In the data rows, the value 500 means zero.
Some points, one per row:
[456, 559, 454, 425, 505, 591, 511, 422, 460, 356, 304, 596, 664, 503, 499, 600, 611, 648, 613, 609, 281, 398, 349,
 380, 276, 320, 593, 590, 661, 663, 519, 598]
[574, 559, 702, 593, 351, 591, 378, 526, 573, 691, 502, 290, 418, 648, 599, 493, 440, 486, 502, 450, 710, 695, 482,
 561, 628, 674, 479, 491, 296, 420, 598, 498]
[566, 559, 595, 484, 589, 341, 420, 638, 587, 600, 578, 535, 479, 506, 517, 355, 414, 639, 482, 461, 407, 577, 448,
 634, 491, 504, 507, 411, 485, 460, 357, 531]
[650, 559, 665, 528, 460, 341, 599, 636, 439, 539, 642, 492, 445, 623, 371, 531, 362, 547, 360, 462, 667, 450, 501,
 571, 583, 541, 449, 427, 433, 484, 755, 361]
[542, 559, 556, 563, 453, 341, 400, 608, 507, 721, 471, 413, 435, 594, 386, 554, 467, 409, 539, 503, 586, 615, 380,
 493, 571, 497, 566, 402, 490, 472, 507, 405]
[401, 559, 436, 353, 555, 591, 620, 484, 415, 309, 353, 592, 597, 452, 669, 611, 618, 467, 654, 666, 377, 410, 628,
 349, 361, 441, 578, 556, 628, 661, 347, 535]
[584, 254, 578, 603, 692, 341, 687, 663, 642, 444, 709, 421, 298, 551, 386, 346, 376, 297, 354, 297, 738, 627, 388,
 667, 682, 621, 375, 245, 407, 295, 542, 285]
[484, 559, 488, 660, 644, 591, 368, 485, 397, 615, 512, 346, 482, 472, 390, 533, 473, 538, 596, 479, 654, 599, 487,
 566, 583, 389, 526, 410, 453, 475, 583, 435]
[334, 559, 439, 315, 523, 591, 459, 516, 385, 306, 409, 568, 524, 435, 358, 561, 519, 487, 523, 467, 428, 534, 582,
 477, 427, 452, 557, 386, 508, 453, 409, 486]
[642, 254, 460, 614, 455, 591, 414, 543, 429, 445, 492, 597, 583, 425, 461, 607, 478, 489, 520, 481, 471, 460, 448,
 583, 505, 497, 518, 532, 525, 445, 455, 552]
[298, 559, 326, 303, 380, 591, 521, 382, 225, 475, 323, 532, 702, 494, 594, 606, 705, 598, 601, 647, 389, 492, 660,
 410, 297, 543, 592, 749, 575, 666, 336, 638]
[484, 559, 639, 484, 454, 341, 487, 656, 676, 579, 572, 139, 396, 649, 499, 386, 471, 455, 446, 482, 629, 592, 621,
 543, 683, 601, 668, 522, 345, 430, 522, 448]
[909, 559, 567, 781, 628, 341, 604, 848, 689, 450, 648, 337, 243, 758, 332, 506, 305, 397, 220, 306, 721, 653, 665,
 605, 710, 498, 223, 372, 491, 225, 576, 277]
[540, 559, 468, 570, 535, 341, 603, 534, 587, 403, 526, 504, 526, 558, 371, 610, 448, 490, 596, 460, 561, 545, 448,
 543, 595, 382, 312, 512, 466, 475, 583, 513]
[326, 559, 399, 425, 493, 591, 404, 381, 320, 691, 367, 559, 653, 267, 648, 643, 717, 513, 593, 505, 390, 302, 531,
 401, 481, 483, 686, 625, 530, 581, 449, 632]
[313, 254, 247, 320, 174, 591, 243, 249, 288, 475, 201, 463, 654, 283, 567, 865, 716, 463, 600, 784, 351, 317, 442,
 192, 359, 392, 746, 795, 587, 686, 305, 660]
[457, 559, 609, 526, 626, 341, 327, 523, 631, 427, 594, 565, 437, 578, 294, 460, 362, 435, 364, 377, 535, 501, 571,
 570, 473, 694, 476, 322, 468, 406, 549, 471]
[499, 254, 316, 365, 330, 591, 379, 383, 213, 535, 249, 687, 684, 436, 544, 714, 688, 464, 679, 702, 342, 350, 274,
 269, 344, 325, 577, 606, 585, 651, 383, 536]
[442, 559, 660, 547, 678, 341, 452, 469, 514, 397, 513, 371, 487, 551, 432, 333, 474, 391, 471, 405, 503, 590, 295,
 444, 565, 714, 500, 378, 486, 466, 624, 478]
[561, 559, 367, 458, 578, 591, 506, 386, 422, 445, 357, 450, 606, 256, 724, 463, 639, 381, 606, 629, 460, 403, 576,
 382, 284, 468, 548, 631, 512, 656, 304, 612]
[349, 254, 431, 364, 442, 591, 394, 400, 719, 833, 472, 395, 602, 434, 597, 543, 627, 582, 655, 507, 392, 385, 554,
 372, 334, 411, 513, 498, 551, 576, 319, 565]
[328, 559, 342, 304, 392, 591, 317, 284, 392, 604, 322, 584, 732, 462, 554, 685, 718, 432, 607, 613, 357, 431, 449,
 330, 332, 299, 666, 601, 532, 731, 346, 647]
[677, 559, 492, 691, 538, 341, 390, 458, 546, 657, 496, 307, 353, 551, 384, 321, 383, 520, 372, 458, 528, 562, 638,
 577, 513, 537, 352, 451, 503, 421, 550, 424]
[316, 559, 278, 420, 533, 591, 328, 482, 406, 363, 348, 613, 596, 480, 704, 508, 595, 674, 597, 512, 416, 300, 458,
 483, 470, 622, 491, 466, 635, 703, 333, 614]
[531, 559, 726, 526, 455, 341, 566, 571, 438, 194, 669, 290, 301, 799, 536, 497, 411, 242, 223, 364, 764, 708, 710,
 613, 593, 689, 363, 366, 415, 271, 652, 349]
[523, 559, 509, 534, 531, 341, 479, 578, 511, 571, 593, 420, 446, 516, 429, 403, 471, 489, 442, 487, 499, 567, 360,
 516, 552, 466, 469, 585, 657, 479, 547, 529]
[581, 559, 773, 602, 621, 341, 670, 657, 666, 207, 626, 511, 304, 796, 244, 488, 382, 381, 279, 349, 614, 690, 705,
 611, 591, 682, 249, 232, 279, 297, 703, 329]
[464, 559, 658, 486, 570, 591, 318, 439, 381, 499, 571, 548, 453, 446, 540, 501, 556, 607, 564, 550, 504, 599, 560,
 520, 691, 486, 459, 619, 401, 498, 690, 592]
[659, 559, 589, 652, 736, 341, 340, 646, 619, 602, 636, 336, 429, 691, 467, 535, 382, 403, 286, 433, 679, 666, 556,
 643, 662, 505, 354, 376, 295, 335, 660, 356]
[575, 559, 594, 643, 509, 341, 676, 676, 511, 608, 717, 312, 277, 684, 550, 494, 203, 477, 239, 271, 636, 607, 705,
 723, 802, 511, 404, 229, 421, 246, 606, 241]
[413, 559, 453, 367, 488, 591, 453, 463, 548, 516, 424, 613, 627, 478, 629, 613, 644, 521, 615, 641, 340, 375, 523,
 367, 412, 280, 557, 580, 510, 569, 456, 618]
[334, 254, 298, 425, 513, 591, 433, 434, 500, 603, 436, 484, 580, 445, 540, 570, 603, 457, 626, 539, 500, 401, 387,
 471, 340, 540, 606, 505, 628, 613, 450, 641]
[466, 559, 685, 478, 577, 591, 554, 536, 489, 338, 413, 553, 441, 531, 352, 346, 478, 624, 534, 487, 513, 550, 641,
 546, 561, 769, 581, 409, 274, 484, 731, 447]
[420, 559, 505, 377, 587, 591, 610, 451, 576, 825, 423, 561, 593, 378, 547, 557, 566, 522, 591, 456, 421, 439, 299,
 368, 455, 315, 505, 536, 561, 535, 290, 663]
[499, 559, 537, 447, 557, 591, 439, 508, 637, 463, 628, 477, 512, 552, 492, 360, 434, 442, 355, 438, 561, 554, 308,
 500, 464, 625, 447, 583, 586, 504, 706, 530]
[479, 254, 369, 262, 283, 591, 504, 460, 154, 515, 221, 536, 647, 488, 427, 805, 713, 405, 574, 846, 358, 384, 444,
 178, 218, 509, 775, 662, 707, 685, 388, 672]
[770, 559, 699, 726, 540, 341, 600, 646, 717, 372, 751, 330, 212, 824, 531, 525, 277, 470, 260, 286, 744, 723, 599,
 664, 703, 523, 296, 343, 145, 231, 576, 230]
[245, 254, 328, 332, 357, 591, 525, 413, 311, 481, 221, 459, 654, 472, 632, 711, 725, 521, 669, 676, 293, 305, 630,
 284, 230, 447, 587, 651, 704, 674, 203, 643]
[319, 559, 411, 375, 550, 591, 324, 433, 302, 586, 477, 591, 689, 398, 446, 721, 635, 420, 562, 644, 413, 405, 781,
 329, 233, 508, 584, 352, 615, 591, 485, 571]
[656, 559, 632, 578, 666, 341, 406, 610, 587, 578, 692, 285, 364, 573, 378, 516, 396, 527, 363, 409, 587, 632, 513,
 503, 626, 596, 284, 386, 328, 377, 580, 313]
[488, 559, 499, 415, 537, 591, 348, 378, 449, 672, 404, 720, 598, 432, 547, 634, 596, 481, 529, 595, 380, 392, 466,
 447, 442, 457, 582, 584, 687, 572, 475, 560]
[582, 559, 661, 544, 778, 341, 566, 841, 588, 619, 656, 686, 219, 648, 155, 473, 301, 217, 320, 285, 666, 638, 762,
 704, 709, 620, 322, 458, 395, 312, 474, 280]
[552, 559, 477, 566, 435, 591, 613, 592, 481, 494, 590, 582, 543, 531, 631, 271, 456, 408, 505, 374, 461, 464, 581,
 659, 608, 510, 416, 551, 533, 460, 464, 435]
[477, 559, 495, 450, 477, 591, 429, 402, 499, 412, 438, 538, 619, 371, 557, 438, 541, 432, 519, 483, 337, 416, 521,
 446, 405, 313, 493, 649, 540, 582, 259, 645]
[497, 559, 374, 575, 539, 591, 712, 547, 497, 481, 572, 829, 552, 374, 527, 240, 511, 634, 498, 438, 439, 486, 603,
 608, 480, 418, 549, 541, 618, 468, 350, 540]
[586, 559, 583, 545, 398, 591, 476, 417, 605, 558, 580, 502, 459, 484, 359, 277, 454, 576, 489, 473, 456, 571, 720,
 637, 597, 499, 377, 512, 457, 482, 660, 483]
[683, 559, 579, 656, 669, 341, 523, 669, 622, 395, 609, 500, 301, 641, 485, 469, 329, 486, 367, 355, 540, 615, 475,
 585, 562, 439, 352, 385, 374, 283, 629, 324]
[662, 559, 580, 598, 507, 341, 442, 579, 577, 628, 718, 411, 407, 590, 543, 483, 468, 499, 394, 357, 534, 478, 456,
 566, 527, 424, 352, 518, 509, 482, 684, 439]
[467, 559, 629, 641, 550, 341, 362, 537, 572, 500, 601, 436, 379, 630, 288, 565, 367, 341, 437, 327, 647, 578, 642,
 609, 681, 746, 301, 391, 371, 343, 708, 420]
[500, 559, 493, 344, 452, 591, 326, 521, 600, 649, 593, 579, 520, 380, 606, 460, 396, 543, 510, 435, 522, 481, 579,
 498, 571, 561, 583, 476, 395, 525, 343, 478]
[540, 559, 471, 486, 365, 591, 598, 438, 476, 489, 507, 521, 456, 425, 402, 396, 451, 384, 516, 460, 511, 465, 334,
 429, 609, 262, 495, 615, 527, 531, 523, 485]
Then 40 other points, each followed by its number:
[639, 559, 725, 635, 613, 341, 662, 597, 523, 418, 579, 283, 326, 740, 506, 404, 343, 380, 251, 396, 662, 642, 576,
 617, 600, 506, 412, 310, 367, 294, 541, 348] 0
[489, 254, 592, 490, 498, 591, 487, 588, 568, 412, 486, 514, 556, 524, 552, 378, 507, 674, 535, 581, 463, 464, 489,
 517, 513, 428, 422, 497, 633, 548, 378, 565] 1
[398, 254, 465, 317, 233, 591, 323, 383, 372, 428, 296, 543, 695, 462, 758, 754, 770, 382, 680, 861, 386, 193, 461,
 156, 213, 317, 500, 697, 661, 764, 273, 684] 2
[463, 559, 366, 266, 282, 591, 287, 329, 163, 522, 106, 602, 760, 348, 643, 675, 737, 519, 855, 845, 347, 233, 530,
 0, 178, 485, 848, 699, 538, 716, 302, 779] 3
[504, 559, 486, 439, 371, 591, 389, 501, 456, 608, 514, 540, 618, 409, 485, 444, 585, 823, 622, 527, 471, 425, 456,
 575, 486, 688, 620, 495, 493, 534, 354, 528] 4
[657, 559, 488, 617, 517, 341, 620, 583, 643, 565, 644, 433, 314, 649, 460, 390, 370, 423, 428, 369, 634, 644, 703,
 531, 582, 623, 436, 583, 343, 352, 499, 379] 5
[585, 559, 570, 422, 575, 591, 511, 425, 668, 589, 483, 702, 575, 390, 592, 383, 525, 504, 507, 572, 479, 369, 361,
 567, 542, 520, 560, 479, 674, 586, 526, 558] 6
[524, 254, 402, 432, 652, 591, 663, 407, 502, 552, 528, 470, 512, 444, 490, 340, 515, 438, 441, 505, 515, 534, 445,
 545, 454, 600, 457, 557, 553, 492, 483, 578] 7
[250, 254, 443, 340, 0, 591, 355, 439, 108, 280, 156, 442, 709, 427, 639, 824, 763, 465, 669, 792, 303, 290, 534,
 251, 272, 398, 656, 820, 531, 701, 395, 701] 8
[589, 559, 507, 561, 539, 591, 463, 495, 585, 173, 577, 575, 446, 486, 221, 466, 503, 511, 385, 386, 531, 505, 472,
 482, 546, 599, 324, 423, 419, 485, 678, 407] 9
[363, 559, 499, 452, 427, 591, 518, 400, 454, 458, 463, 670, 614, 346, 528, 479, 580, 411, 571, 520, 301, 412, 546,
 382, 318, 465, 619, 690, 531, 552, 357, 547] 10
[552, 559, 350, 476, 548, 591, 479, 549, 540, 674, 387, 413, 618, 467, 683, 612, 613, 455, 506, 595, 410, 359, 347,
 506, 408, 581, 590, 526, 583, 618, 399, 612] 11
[508, 559, 502, 626, 347, 591, 462, 523, 434, 561, 468, 439, 468, 451, 376, 387, 420, 365, 523, 478, 566, 494, 420,
 548, 582, 555, 283, 383, 434, 447, 469, 495] 12
[547, 559, 440, 430, 399, 591, 470, 471, 550, 586, 441, 532, 555, 387, 595, 532, 612, 426, 602, 544, 333, 444, 502,
 531, 354, 525, 642, 618, 668, 511, 581, 566] 13
[560, 559, 679, 389, 768, 341, 303, 452, 445, 665, 595, 438, 456, 527, 413, 401, 373, 676, 473, 405, 661, 601, 491,
 569, 728, 502, 544, 422, 416, 448, 596, 456] 14
[392, 254, 372, 289, 292, 591, 389, 354, 223, 367, 155, 503, 644, 436, 560, 838, 804, 502, 565, 737, 450, 295, 549,
 133, 262, 601, 713, 669, 501, 711, 478, 659] 15
[342, 254, 433, 382, 305, 591, 654, 385, 312, 325, 423, 429, 580, 460, 685, 594, 649, 643, 618, 618, 551, 385, 406,
 288, 362, 331, 571, 484, 530, 639, 491, 567] 16
[364, 254, 322, 410, 449, 591, 277, 489, 456, 390, 358, 488, 610, 376, 511, 593, 589, 487, 599, 614, 410, 378, 413,
 341, 439, 518, 596, 537, 527, 590, 456, 538] 17
[999, 559, 721, 822, 759, 341, 569, 808, 614, 530, 746, 317, 157, 811, 343, 549, 191, 455, 181, 259, 724, 781, 711,
 783, 764, 423, 173, 266, 352, 206, 793, 115] 18
[374, 559, 459, 438, 533, 591, 486, 469, 386, 635, 472, 542, 556, 375, 540, 437, 537, 492, 535, 623, 554, 411, 228,
 421, 442, 340, 587, 613, 572, 557, 463, 546] 19
[518, 559, 460, 461, 360, 341, 603, 540, 492, 448, 574, 455, 543, 496, 613, 521, 397, 429, 460, 462, 481, 482, 370,
 545, 559, 506, 422, 548, 564, 589, 479, 578] 20
[471, 559, 532, 514, 539, 591, 477, 534, 520, 331, 351, 643, 674, 425, 614, 653, 643, 522, 572, 599, 381, 351, 480,
 509, 428, 443, 545, 476, 604, 684, 395, 649] 21
[277, 254, 436, 568, 617, 591, 462, 248, 380, 390, 441, 554, 612, 394, 367, 588, 613, 593, 624, 556, 352, 302, 644,
 440, 334, 496, 375, 469, 576, 622, 449, 559] 22
[443, 559, 425, 416, 442, 591, 564, 478, 534, 694, 631, 571, 534, 525, 417, 413, 499, 541, 578, 534, 451, 492, 529,
 497, 480, 456, 511, 308, 490, 555, 461, 609] 23
[432, 254, 347, 447, 494, 591, 283, 275, 372, 316, 338, 491, 625, 501, 366, 683, 541, 193, 544, 658, 406, 441, 421,
 425, 452, 533, 650, 600, 620, 562, 437, 652] 24
[654, 559, 486, 751, 567, 341, 685, 982, 911, 297, 805, 465, 270, 675, 465, 425, 269, 505, 239, 372, 686, 638, 566,
 646, 546, 486, 363, 242, 457, 244, 688, 159] 25
[458, 559, 468, 422, 608, 591, 502, 454, 517, 412, 518, 490, 578, 452, 615, 508, 551, 776, 576, 493, 433, 485, 583,
 483, 526, 529, 551, 331, 597, 622, 436, 533] 26
[578, 559, 577, 462, 395, 591, 535, 509, 527, 413, 664, 618, 514, 488, 490, 353, 470, 369, 554, 482, 481, 513, 476,
 524, 577, 488, 560, 496, 546, 491, 538, 603] 27
[663, 559, 631, 735, 494, 341, 463, 658, 473, 461, 633, 354, 337, 725, 428, 357, 410, 360, 310, 423, 577, 705, 434,
 567, 650, 391, 329, 227, 455, 307, 512, 315] 28
[550, 254, 480, 504, 508, 591, 360, 416, 576, 470, 514, 503, 485, 316, 491, 480, 498, 524, 592, 649, 262, 393, 537,
 518, 570, 383, 476, 438, 619, 555, 500, 569] 29
[488, 559, 572, 545, 440, 341, 524, 491, 609, 351, 564, 507, 399, 495, 484, 449, 413, 546, 417, 504, 572, 620, 726,
 504, 625, 426, 406, 490, 424, 356, 565, 336] 30
[784, 559, 637, 751, 846, 341, 540, 834, 826, 385, 621, 297, 145, 830, 450, 409, 197, 203, 70, 145, 903, 765, 730,
 705, 690, 622, 133, 201, 176, 158, 681, 143] 31
[471, 559, 426, 496, 430, 591, 331, 325, 590, 469, 457, 614, 576, 461, 711, 526, 500, 731, 567, 519, 460, 437, 481,
 530, 395, 212, 438, 570, 490, 548, 483, 571] 32
[310, 559, 363, 236, 161, 591, 404, 359, 252, 561, 289, 572, 729, 493, 614, 912, 816, 600, 581, 882, 386, 247, 548,
 145, 245, 276, 641, 691, 510, 757, 146, 638] 33
[525, 559, 441, 356, 483, 591, 588, 334, 566, 532, 580, 630, 581, 448, 587, 605, 540, 578, 560, 483, 420, 383, 450,
 539, 574, 698, 693, 553, 570, 585, 290, 582] 34
[524, 559, 533, 449, 625, 591, 466, 448, 552, 486, 445, 550, 491, 461, 427, 422, 400, 443, 510, 418, 638, 609, 706,
 558, 510, 552, 372, 645, 489, 471, 532, 496] 35
[313, 559, 504, 327, 375, 591, 581, 469, 449, 589, 444, 594, 661, 469, 655, 633, 658, 323, 644, 695, 374, 303, 577,
 346, 380, 559, 544, 541, 619, 703, 429, 650] 36
[607, 559, 662, 659, 670, 341, 586, 703, 512, 366, 534, 278, 359, 686, 641, 583, 449, 294, 383, 442, 805, 705, 662,
 549, 628, 661, 470, 341, 278, 374, 497, 354] 37
[622, 559, 613, 509, 536, 341, 475, 701, 444, 315, 571, 692, 440, 556, 531, 477, 390, 439, 395, 393, 462, 669, 426,
 606, 558, 469, 432, 425, 555, 419, 493, 335] 38
[527, 559, 612, 650, 545, 341, 542, 524, 550, 677, 586, 449, 339, 622, 452, 523, 409, 337, 475, 456, 562, 627, 637,
 605, 548, 705, 542, 413, 241, 373, 628, 380] 39
Which three of these numbered points are nearest to each point below, ignoring the 3 directions in which the first points spread most? Their numbers follow each, nearest first.
[512, 559, 561, 561, 483, 341, 841, 526, 576, 393, 564, 426, 471, 453, 338, 553, 347, 513, 507, 457, 469, 575, 441,
 527, 466, 483, 362, 468, 551, 479, 711, 369] > 20 19 13
[473, 254, 293, 316, 428, 591, 399, 323, 203, 399, 207, 597, 662, 414, 742, 692, 735, 661, 708, 782, 380, 280, 498,
 251, 255, 494, 749, 840, 704, 774, 407, 647] > 15 5 1
[355, 559, 354, 537, 559, 591, 637, 581, 440, 530, 505, 581, 581, 496, 615, 395, 527, 399, 526, 494, 536, 428, 286,
 462, 605, 430, 497, 555, 631, 505, 659, 624] > 19 20 27
[563, 559, 447, 493, 600, 591, 523, 464, 485, 483, 475, 672, 561, 463, 519, 533, 557, 655, 597, 435, 408, 454, 426,
 492, 408, 509, 478, 579, 474, 515, 520, 563] > 15 21 9
[625, 559, 612, 646, 503, 341, 553, 586, 537, 532, 586, 576, 336, 600, 398, 416, 471, 624, 314, 362, 685, 636, 457,
 546, 658, 571, 303, 401, 326, 343, 679, 329] > 15 19 30
[583, 559, 639, 814, 665, 341, 510, 736, 606, 185, 701, 341, 310, 751, 625, 532, 275, 566, 247, 282, 695, 705, 778,
 644, 609, 328, 376, 417, 250, 248, 694, 219] > 32 30 0
[511, 559, 501, 342, 413, 591, 510, 532, 559, 491, 564, 618, 551, 496, 515, 426, 490, 470, 502, 492, 439, 570, 431,
 583, 522, 583, 591, 469, 580, 490, 428, 511] > 27 13 6
[328, 254, 287, 372, 429, 591, 662, 359, 366, 404, 546, 570, 559, 432, 520, 633, 512, 659, 637, 617, 430, 447, 474,
 475, 474, 239, 661, 501, 676, 552, 473, 545] > 16 30 1
[515, 559, 558, 485, 617, 591, 661, 396, 616, 730, 481, 407, 631, 461, 657, 553, 563, 444, 624, 474, 523, 360, 533,
 545, 359, 519, 553, 457, 605, 537, 476, 514] > 36 11 0
[420, 254, 502, 468, 526, 591, 433, 552, 535, 694, 467, 583, 578, 378, 569, 450, 471, 723, 501, 560, 453, 543, 464,
 519, 577, 407, 445, 526, 658, 544, 490, 616] > 1 17 29
[637, 559, 567, 627, 681, 341, 497, 642, 467, 379, 615, 440, 453, 534, 599, 431, 467, 683, 384, 351, 567, 541, 460,
 467, 567, 629, 413, 536, 463, 440, 489, 515] > 15 26 21
[276, 254, 363, 394, 529, 591, 676, 454, 416, 425, 275, 533, 612, 412, 642, 642, 661, 450, 523, 597, 435, 447, 454,
 329, 377, 465, 556, 658, 765, 659, 434, 594] > 7 0 15
[310, 254, 323, 374, 495, 591, 260, 399, 389, 417, 360, 608, 583, 390, 342, 619, 630, 592, 552, 588, 396, 317, 322,
 343, 368, 736, 504, 380, 582, 560, 319, 545] > 17 9 22
[379, 559, 271, 351, 544, 591, 620, 368, 313, 427, 267, 411, 622, 336, 605, 733, 718, 484, 663, 744, 283, 257, 550,
 290, 377, 624, 695, 627, 526, 665, 347, 647] > 11 39 37
[524, 254, 277, 271, 394, 591, 391, 429, 358, 676, 264, 557, 576, 434, 396, 568, 631, 726, 530, 580, 339, 364, 607,
 418, 340, 452, 573, 581, 557, 582, 485, 599] > 15 17 23
[498, 559, 431, 390, 491, 591, 412, 329, 548, 400, 423, 548, 617, 306, 638, 392, 596, 437, 558, 535, 417, 433, 367,
 480, 340, 508, 466, 697, 541, 567, 520, 645] > 13 10 15
[368, 559, 433, 516, 303, 591, 508, 492, 453, 400, 393, 583, 567, 348, 441, 802, 543, 634, 493, 543, 422, 341, 543,
 491, 420, 503, 677, 465, 635, 556, 395, 555] > 21 4 26
[495, 559, 715, 382, 588, 591, 529, 433, 614, 537, 525, 523, 552, 355, 481, 478, 535, 415, 497, 497, 405, 416, 331,
 528, 367, 523, 533, 568, 506, 573, 549, 505] > 6 10 13
[471, 559, 451, 444, 457, 591, 480, 442, 374, 360, 428, 621, 571, 389, 584, 458, 509, 490, 513, 611, 432, 380, 373,
 446, 442, 519, 375, 432, 646, 586, 423, 606] > 12 20 19
[454, 559, 527, 510, 452, 591, 269, 384, 515, 381, 482, 410, 440, 547, 482, 536, 517, 603, 505, 515, 569, 681, 442,
 487, 632, 834, 468, 503, 463, 477, 466, 442] > 4 26 17
[501, 254, 383, 417, 423, 591, 539, 414, 579, 586, 434, 391, 417, 482, 478, 546, 463, 419, 449, 478, 432, 488, 506,
 538, 502, 426, 499, 525, 513, 489, 590, 500] > 7 17 29
[404, 559, 446, 549, 632, 591, 410, 423, 466, 516, 435, 420, 629, 452, 619, 414, 535, 723, 487, 522, 489, 475, 548,
 517, 525, 433, 475, 512, 576, 583, 432, 541] > 26 0 15
[432, 254, 504, 451, 514, 591, 522, 475, 500, 574, 557, 570, 503, 522, 471, 396, 464, 671, 512, 564, 484, 457, 644,
 496, 562, 451, 450, 529, 495, 506, 409, 531] > 1 15 17
[529, 559, 502, 497, 506, 591, 522, 487, 491, 471, 569, 435, 493, 404, 489, 420, 507, 359, 537, 554, 449, 502, 479,
 530, 537, 384, 332, 497, 555, 485, 498, 453] > 12 27 19
[388, 559, 376, 571, 325, 591, 598, 304, 512, 493, 499, 342, 577, 400, 619, 441, 537, 625, 621, 511, 335, 462, 352,
 442, 375, 482, 499, 631, 637, 574, 556, 619] > 20 13 10
[560, 254, 433, 554, 623, 341, 486, 708, 493, 229, 667, 533, 316, 514, 149, 548, 315, 404, 338, 367, 622, 503, 569,
 619, 534, 378, 474, 271, 387, 319, 622, 446] > 17 29 24
[728, 559, 643, 538, 530, 341, 550, 727, 484, 331, 594, 379, 415, 602, 504, 366, 394, 485, 374, 472, 578, 699, 578,
 565, 563, 664, 408, 464, 271, 359, 641, 420] > 15 3 0
[582, 559, 604, 583, 725, 591, 588, 729, 473, 526, 549, 469, 421, 558, 381, 458, 375, 379, 470, 544, 572, 554, 520,
 555, 605, 292, 474, 351, 416, 426, 709, 399] > 19 18 0
[555, 559, 376, 571, 554, 341, 727, 388, 390, 639, 487, 539, 479, 418, 402, 296, 524, 397, 629, 558, 490, 526, 627,
 496, 502, 457, 512, 648, 468, 500, 485, 526] > 5 39 10
[579, 559, 622, 418, 486, 341, 304, 431, 481, 523, 499, 441, 437, 593, 479, 330, 467, 540, 473, 430, 651, 645, 381,
 600, 682, 450, 541, 474, 466, 457, 676, 538] > 14 27 19
[523, 559, 453, 529, 655, 591, 659, 465, 649, 503, 529, 328, 579, 413, 607, 444, 617, 605, 522, 446, 390, 488, 648,
 513, 503, 460, 521, 424, 743, 537, 459, 558] > 26 0 11
[746, 559, 945, 797, 660, 341, 352, 791, 586, 664, 614, 196, 222, 819, 662, 255, 262, 505, 127, 416, 743, 721, 576,
 667, 773, 394, 327, 260, 106, 251, 837, 143] > 0 32 28
[487, 559, 545, 472, 390, 591, 477, 351, 467, 603, 629, 524, 575, 410, 513, 457, 522, 546, 538, 486, 449, 540, 463,
 461, 603, 383, 516, 489, 637, 575, 599, 429] > 27 30 10
[818, 559, 620, 714, 684, 341, 653, 561, 587, 355, 601, 527, 413, 631, 712, 389, 418, 443, 429, 409, 441, 593, 606,
 578, 583, 616, 506, 448, 433, 499, 398, 450] > 37 0 11
[503, 559, 479, 669, 461, 341, 604, 503, 505, 751, 538, 578, 388, 521, 326, 546, 387, 329, 402, 349, 578, 506, 414,
 689, 523, 607, 435, 424, 377, 432, 576, 377] > 39 10 12
[645, 559, 628, 729, 538, 341, 750, 575, 719, 641, 754, 614, 245, 726, 187, 359, 279, 515, 281, 293, 563, 589, 382,
 573, 630, 669, 186, 220, 423, 334, 601, 286] > 23 12 15
[628, 559, 452, 487, 650, 591, 483, 453, 642, 357, 482, 499, 623, 375, 571, 446, 595, 436, 598, 510, 423, 418, 580,
 459, 466, 376, 596, 631, 560, 566, 547, 557] > 13 15 21
[472, 559, 390, 474, 406, 591, 523, 492, 480, 400, 411, 701, 637, 400, 449, 340, 613, 697, 568, 522, 356, 363, 459,
 479, 536, 407, 570, 633, 657, 672, 432, 594] > 15 9 17
[475, 254, 447, 415, 251, 591, 405, 497, 407, 565, 454, 711, 632, 493, 604, 517, 598, 411, 609, 517, 413, 374, 441,
 457, 335, 423, 634, 461, 482, 564, 471, 658] > 27 15 23
[522, 559, 680, 508, 343, 341, 623, 639, 546, 309, 507, 568, 389, 573, 457, 435, 416, 314, 322, 494, 656, 609, 820,
 570, 574, 373, 501, 456, 431, 320, 464, 399] > 30 10 0
[766, 559, 593, 704, 517, 341, 670, 834, 614, 249, 678, 373, 225, 668, 541, 411, 240, 351, 309, 226, 675, 646, 690,
 766, 689, 643, 216, 255, 252, 314, 502, 134] > 37 0 20
[531, 559, 501, 484, 555, 591, 416, 531, 680, 493, 541, 440, 470, 616, 251, 382, 505, 463, 455, 411, 568, 554, 348,
 611, 631, 580, 403, 470, 505, 465, 595, 470] > 9 17 6
[646, 559, 839, 675, 416, 341, 511, 503, 599, 547, 507, 204, 354, 518, 704, 565, 399, 381, 418, 474, 692, 694, 670,
 512, 469, 385, 553, 615, 245, 464, 509, 439] > 37 0 10
[371, 254, 438, 283, 153, 591, 781, 552, 299, 449, 177, 374, 622, 440, 846, 604, 691, 626, 640, 698, 439, 389, 418,
 312, 334, 604, 689, 602, 576, 612, 397, 675] > 16 0 15
[375, 559, 368, 406, 514, 591, 496, 494, 464, 469, 470, 742, 535, 463, 361, 457, 476, 421, 669, 452, 318, 380, 520,
 413, 458, 510, 550, 705, 575, 563, 385, 576] > 10 5 27
[401, 559, 490, 497, 578, 341, 616, 618, 358, 511, 511, 498, 412, 421, 474, 374, 521, 538, 547, 474, 535, 550, 542,
 510, 521, 463, 437, 461, 466, 446, 665, 474] > 19 15 30
[520, 559, 438, 485, 521, 591, 584, 315, 540, 641, 393, 659, 540, 328, 393, 425, 465, 393, 532, 531, 585, 504, 681,
 589, 541, 609, 510, 542, 515, 502, 561, 581] > 35 39 6
[617, 559, 776, 712, 559, 341, 260, 718, 616, 405, 621, 286, 337, 806, 649, 511, 367, 513, 302, 421, 682, 648, 659,
 687, 640, 497, 427, 452, 250, 338, 690, 364] > 32 21 8
[439, 559, 451, 561, 602, 591, 622, 439, 611, 580, 434, 798, 533, 440, 548, 384, 558, 474, 557, 538, 462, 526, 603,
 456, 428, 503, 510, 589, 486, 540, 518, 553] > 39 5 10
[550, 559, 795, 646, 381, 341, 354, 589, 477, 401, 563, 291, 309, 633, 543, 521, 375, 564, 386, 320, 730, 644, 482,
 509, 653, 677, 547, 395, 279, 367, 728, 384] > 15 4 10
